One turn moves each row of this set onto another row. After a few examples, where does it send each row asked below?
gokin: 4.2,-28.7,-6.4,13.9,-8.1,-15.8,21.8,-15.9,19.2,-1.0,16.4,13.5,-3.0,-6.0
Milu: 18.3,34.7,-13.4,16.4,-7.3,0.5,-11.7,18.9,-0.4,2.3,-12.0,17.1,-14.2,-4.2
Buf: 6.0,10.7,17.8,11.7,-8.5,-5.0,-24.1,24.4,43.7,13.3,-16.2,-8.7,3.2,-7.3
tuvit: -17.7,-11.1,43.3,-0.4,-33.2,-2.3,7.0,-24.9,21.7,10.6,-10.7,-1.2,2.4,2.4
vada: 6.4,-17.0,23.5,11.0,-13.7,20.0,-7.1,-34.9,-1.7,44.5,-3.3,-4.0,-3.5,-17.6
defi: 21.4,26.1,-18.3,4.1,-5.6,8.8,-19.0,-28.0,20.5,9.8,-6.0,11.9,-16.8,-10.7
sazor: 10.8,17.0,16.2,24.1,0.1,6.6,-26.4,30.7,31.4,8.9,-2.5,-2.8,3.1,-4.5
Fur: -2.7,-9.9,37.7,19.2,4.7,9.7,-15.8,-38.9,26.0,21.4,-14.5,-5.9,0.6,-10.6
Lodav: 1.9,-5.2,25.4,-1.7,7.6,-17.5,-23.9,-19.5,12.9,-17.9,12.7,-13.5,0.0,6.0
gozod: 4.1,-14.6,-16.9,12.1,-6.1,-5.9,27.8,-9.2,16.8,-11.6,-1.2,20.6,-11.1,-0.9
Vip: 38.3,-4.9,2.2,16.4,4.2,-0.8,-27.3,2.0,-14.7,26.5,-9.3,-6.0,-3.8,-1.9
Bagom: -6.2,-11.9,12.3,-4.9,-18.1,16.1,-38.4,-12.1,-5.9,27.8,-12.7,4.5,4.6,-28.7
pim: -1.5,-4.1,32.1,-11.5,-6.8,-31.9,4.9,9.7,12.0,5.1,-0.2,-15.3,5.2,16.0
komuk: -7.6,21.8,11.0,-7.1,3.5,22.9,-0.4,-7.2,-4.9,8.9,-35.8,1.0,-21.3,-23.0
goki: 10.5,-23.6,8.5,3.8,-12.6,-31.8,-12.1,-23.5,-16.6,29.8,1.0,-2.1,-0.9,-0.1
tisug: -7.9,2.9,17.6,5.3,-26.5,-43.7,10.1,-14.4,4.9,5.6,12.6,10.9,-3.9,6.9
Gor: -4.4,28.5,2.4,1.0,8.5,-14.3,-8.0,-17.6,23.8,-9.3,20.4,-0.2,-17.7,-19.4
nir: 35.5,-12.8,14.2,3.7,-12.2,-2.9,-11.0,-5.8,0.2,38.4,-6.3,-6.6,8.8,19.0
Gog: -3.0,30.2,-7.0,11.8,-12.7,-17.2,14.0,-1.8,-12.4,-3.6,-3.0,25.2,-18.6,6.1
ven: 2.9,4.3,17.1,3.0,-18.6,9.3,31.9,-23.9,2.6,28.1,-25.8,13.5,-21.7,1.8
muk: 3.7,-22.4,-1.3,16.6,-0.4,-1.7,27.6,-13.7,0.2,4.0,9.1,1.7,6.9,22.0
mipi: 27.2,-7.2,4.7,1.5,-7.4,5.9,-34.5,-29.4,10.0,0.6,-13.2,-1.4,1.1,15.2
Fub: 7.0,9.8,44.5,7.2,-15.4,12.4,-15.0,14.1,5.6,42.7,-21.9,8.6,-8.3,-8.4
Dapu: -28.8,-17.1,18.6,8.0,-15.5,0.4,-15.3,3.5,-22.2,9.8,19.4,17.7,-0.7,-14.4
Puna: 0.7,6.3,16.9,32.3,12.4,32.0,-25.6,-26.8,7.5,18.6,-7.3,10.0,-4.3,-16.9
bapo: -21.4,-18.2,12.5,-10.2,-21.3,3.8,-4.7,-3.0,-14.4,7.2,-36.6,12.2,-7.9,1.6
von: -11.9,13.0,3.6,17.9,2.5,35.5,-9.3,-6.8,-20.8,17.5,0.2,11.6,-15.1,-26.1
bom: -28.7,6.8,34.9,12.0,-6.6,-0.4,-11.8,-23.5,37.1,-4.1,-17.5,5.0,-1.0,-10.1
tuse: -1.6,26.4,13.8,4.2,-20.1,-36.6,4.1,11.7,28.6,-3.1,2.0,4.6,-8.5,-5.9
Dozu: -17.2,-14.3,-34.3,2.8,-9.1,-6.1,10.5,-6.1,4.8,12.8,0.8,11.4,0.4,-12.5
mig: -4.4,6.1,54.7,3.9,-14.9,2.7,-15.5,19.6,5.8,31.4,-15.6,5.2,-4.5,-6.5
gep: -25.0,22.7,14.5,24.2,1.7,21.6,-22.1,-11.3,18.4,-6.4,-9.5,20.4,-5.8,-16.8
vesi: -4.1,5.2,23.9,21.8,-13.5,5.9,21.7,-17.1,-5.6,31.3,30.2,19.4,-14.4,-14.4
ganol: -3.7,29.5,44.7,9.6,-8.1,11.9,23.0,-12.6,12.8,-2.8,2.1,5.5,-11.7,-0.4
tadu: 22.4,13.8,20.5,25.2,13.0,8.7,-18.2,20.6,28.5,21.7,-3.1,-12.9,-2.7,-8.0
ges: 17.7,7.1,21.4,13.9,5.0,-2.9,-15.1,14.3,40.2,26.9,-15.8,-19.1,-2.7,-10.9
Vizo: 22.4,22.2,-20.2,8.4,-8.2,10.1,-12.8,9.7,-4.0,35.9,2.1,16.3,-6.6,-8.9
reluk: -10.7,20.0,48.7,6.7,-10.8,3.9,-9.9,24.7,7.2,28.6,-5.7,9.8,-10.6,-16.1
zuba: 6.7,-26.4,-24.6,10.9,2.7,1.8,10.1,-5.4,-1.2,-8.2,-8.1,17.0,-9.1,-4.6
Zif: 2.4,-21.1,-23.2,18.5,-18.2,4.4,7.7,-12.4,2.5,16.0,13.4,18.2,12.4,9.3
ruzo: 0.1,23.4,39.3,10.1,-11.5,13.9,-9.3,19.1,5.8,40.6,-12.2,14.5,-14.3,-18.0
tesos: 18.9,-13.3,29.3,3.8,-8.3,-37.7,-10.7,-4.9,14.4,21.7,4.7,-19.9,3.3,-3.0
Molug: 16.0,3.0,-15.2,11.3,1.6,-5.1,-8.2,-10.7,-33.7,21.2,-14.1,11.4,-15.8,-1.4
fedi: -16.1,-15.2,-12.7,1.5,8.9,-12.1,30.3,-8.1,3.2,1.2,-3.7,-4.7,-5.0,0.7
Feda: 7.4,-40.4,-14.3,12.2,0.7,-7.9,4.5,-11.8,1.7,2.3,9.2,9.8,-1.3,-10.7
Novi: -1.8,-4.6,45.6,12.2,-29.8,5.7,-15.3,-18.4,12.0,16.0,24.4,8.2,13.7,-6.5
Guv: -14.6,31.6,-2.5,-6.2,-2.4,-18.5,3.9,25.3,8.0,3.3,7.5,6.9,-10.1,-12.6
Bezaf: -35.5,19.6,23.8,5.8,-16.9,13.4,5.1,1.8,2.5,-16.8,-6.9,14.6,-9.8,-5.8

defi moves to Gor
Fur moves to Puna
Where do these go?
Dozu moves to fedi
Fub moves to ruzo
Vip moves to Milu
Gog moves to tisug
Buf moves to ges
Vizo moves to Guv
Feda moves to zuba
Novi moves to Bagom
Bezaf moves to tuvit
vesi moves to Dapu

